[  90   76    2  104   91   46  -49  -19  -41  -52   80  -21   97   96
   82   90   -8  -74   86   14   46   58  -44  -74   91  -51  100  -22
   88  -68  -11   64   63   46   63  -53  -69  -60   32  -39  -43   33
  -55 -104   40   17  -90] -> lebat
[  90   76    2  104   91   46  -49  -19  -41   61   80  -21   97   96
   82   90   -8  -74   86   60   46   58  -44  -74   91  -51  100  -22
   88  -68  -11   64   63   46   63  -75   -5   50   32  -39  -43   33
  -55 -104   40   17  -90] -> lal
[ -53  -92   26   10   93  -70  102  -37  102   62  -64   62   -7  -50
   52   70  -79   -3   55   39  -59  -59   -9   27  101  -89  100   29
   62  -60  -37   93   80  -98   -3   62   81   99   76   33 -103   52
  -37   90  -72  -73   -9] -> nat
[  90   76  -74  -74   91   46  -74  -19  -41   19   80  -21   97   96
   82   90   -8  -74   86   60   46   58  -44  -74   91  -51  -74  -22
   88  -68  -68   64   63   46  -26   37   19   47   28 -102  -10  -10
  -68  -51    6   66   45] -> bina
all nat: [62] => 9 11 28 35
all nat: [-98] => 33
all bina: [-68] => 29 30 42
all bina: [-74] => 2 3 6 17 23 26
all nat: [-59] => 20 21

[ 23 -42 -82 -54 -19  17  71  -1  73 -30  35 -44 -63   1  13  20  14  20
 -63 -63  71   6 -28 -83] : Ruv
[ -38   91   17   42   58   54   -4   -4 -103   81    0   -9  -45  -27
   42   -4  -48   43   25   27   42   -9    9   29] : rize
[-38  73  24  41 -38  75 -10  24 -87  35  10 -38 -40 -38  74 -29 -35  40
  54 -37  55  40  23  54] : Taz
all Ruv: [20] => 15 17
all Taz: [-38] => 0 4 11 13
all rize: [-9] => 11 21

[-61  -2  13  13 -68] : zava
[-43  25  25  25  25] : Zud
[ 25 -75  56  26 -47] : rim
[ 11 105  11 -20  11] : zek
all zek: [11] => 0 2 4
all zava: [-2] => 1
all zava: [-68] => 4
all Zud: [25] => 1 2 3 4
all zava: [13] => 2 3
all zek: [-20] => 3
q: [ 11 105  11 -20  11] => zek

[ 32  44 -57  -7  12  18 -12  48 -50  52 -12 -71 -12 -16 -12 -11  47  58
  -3 -11  43 -10  60   8 -26 -43 -36  34  17 -11  18  16  -9  -1  17 -24
 -10] -> tudit
[-49 -48  70 -14 -19  10  27 -73  11 -22   9  63  45  59  18   6 -13 -53
  27  41 -53 -39 -99 -22   9  45  65 -27  27  61 -38 -33 -10  14  26  18
 -16] -> lero
[ 17  32 -42 -10   6  19 -42  28 -46  44 -28 -59   4   4  -4 -12  44  42
  17  -1  29  17  35   1 -24 -25 -21  25  31   6   5   6  -9 -31  24 -25
 -14] -> Tulut
[-47 -44  73   8 -17  -6  45 -70  34 -38  24  73  17  27  16   5 -39 -62
  12  27 -57   5 -82 -16  23  53  59 -34  -8  36 -21 -26   8  28  -4  16
   3] -> nit
[-19  38   1  13  -2   3 -37 -16  -6   2  -6 -51 -14 -12  13 -27  40 -12
   0  10 -15  10  25  -5 -20  33  14  -6  28  15  16   6  13 -27   3 -36
  -2] -> rikiv
[-10  29  -9   0  -1 -10   0  -8 -27  23 -19 -47   5  11   0 -22   0   7
  11  16  -2 -15  10  -7 -22  13   9   6  35  25   2  -2   0 -28  22 -32
 -13] -> geke
all geke: [0] => 3 6 14 16 32
all Tulut: [17] => 0 18 21
all tudit: [17] => 28 34

[-25   5 -22  36 -32  19 -21]  beka
[-37 -44  18 -18  -8  -8 -44]  Rokon
[-17 -19   6 -15  32   0 -43]  mise
[ 18  -5   7  26   8  37 -33]  kagik
[-34  -8   8  32 -38  13 -23]  Rizup
[ 18 -27  -9  26 -27  24   7]  Fud
[ 42  49  22  22  13 -35  13]  vutas
[ -7   2  -8  -7 -13 -33 -43]  pivik
[-18   6  45  10 -35 -24 -36]  funi
[18  7  7 21 18  7  7]  maz
[-34  11   9 -12  34  10 -42]  Mifam
[ -9 -29 -29 -29 -39 -29 -30]  koliv
all koliv: [-29] => 1 2 3 5
all Fud: [-9] => 2
all vutas: [13] => 4 6
all pivik: [-7] => 0 3
all maz: [7] => 1 2 5 6
all Rokon: [-8] => 4 5
all vutas: [22] => 2 3

[ 97  73 -36  97  97 -91  22  30]  Gad
[ 90  80 -62   6 -52  20 -28 -40]  Pegi
[-31 -29 -70 -44  80 -13  49 -54]  zoki
[-90  39  70 -73  70   5  37  21]  nuv
[ 31  -7  -7 -37  -7 -32  95  -7]  vez
[-37  85 -37 -36 -37 -37 -37 -37]  dez
[-18 -80  -6  17 -18 -80 -80 -31]  bupu
[ 80 -95 -81  66 -81 -96 -91 -96]  sesov
[ 90  20 -62   6 -57  20  20  90]  ked
all vez: [-7] => 1 2 4 7
all bupu: [-80] => 1 5 6
all ked: [20] => 1 5 6
all dez: [-37] => 0 2 4 5 6 7
all Gad: [-36] => 2
all Gad: [-91] => 5
all sesov: [-96] => 5 7

[ 38  73  53  53  86 -35 -17  83  67 -78  50  63 -67 -41  54 -76  38  88
  53 -67  88  70  73 -80  60 -30 -42 -28  70  86  49  64  73  73  65 -37
 -39  53 -49 -80  26  86 -68  41  53 -28  88 -78 -60 -33] : sevu
[  87  -69  -57  -26  -40  -57  -81 -111   84   59   56   85   84   55
   65  -80   58 -107   55  -73 -107  -98   76   78  -95   42   47   39
   83  -53   70  -79   60   60  -72  -60  -49   83  -32   81  -20   79
 -106   47   72   39  -83 -105  -83   61] : pek
[ 38  56 -36  53  50 -35 -17  83  67 -78  50  63 -67 -41  54 -76  38  88
  42  83  88  70 -77 -80  60 -30 -42  39 -66 -62 -50 -74 -70 -70 -70  40
  49 -66  48  65 -18 -74  76 -42 -53  39  76  83  63  34] : Gog
[ 37  54  84  49  46 -32 -84  74  80 -88  48  79 -68 -44 -38  29  37  84
  40 -58  84 -84  29 -91  58 -38 -41  29 -68 -61 -47 -65 -76 -76  54  44
 -84 -68  59  77 -23 -83  70 -41 -51  29  79  81  60  33] : ruta
all ruta: [84] => 2 17 20
all sevu: [73] => 1 22 32 33
all ruta: [29] => 15 22 27 45
all ruta: [-38] => 14 25
all ruta: [54] => 1 34
all sevu: [86] => 4 29 41

[-21  32 -32 -16 -55  32  17 -87 -66] : negeb
[-39 -71 -51 -54 -44 -30 -78 -12  19] : neton
[ 17 -17  13  13  27 -28  13  27  14] : nezir
all nezir: [-28] => 5
all negeb: [-55] => 4
all nezir: [13] => 2 3 6

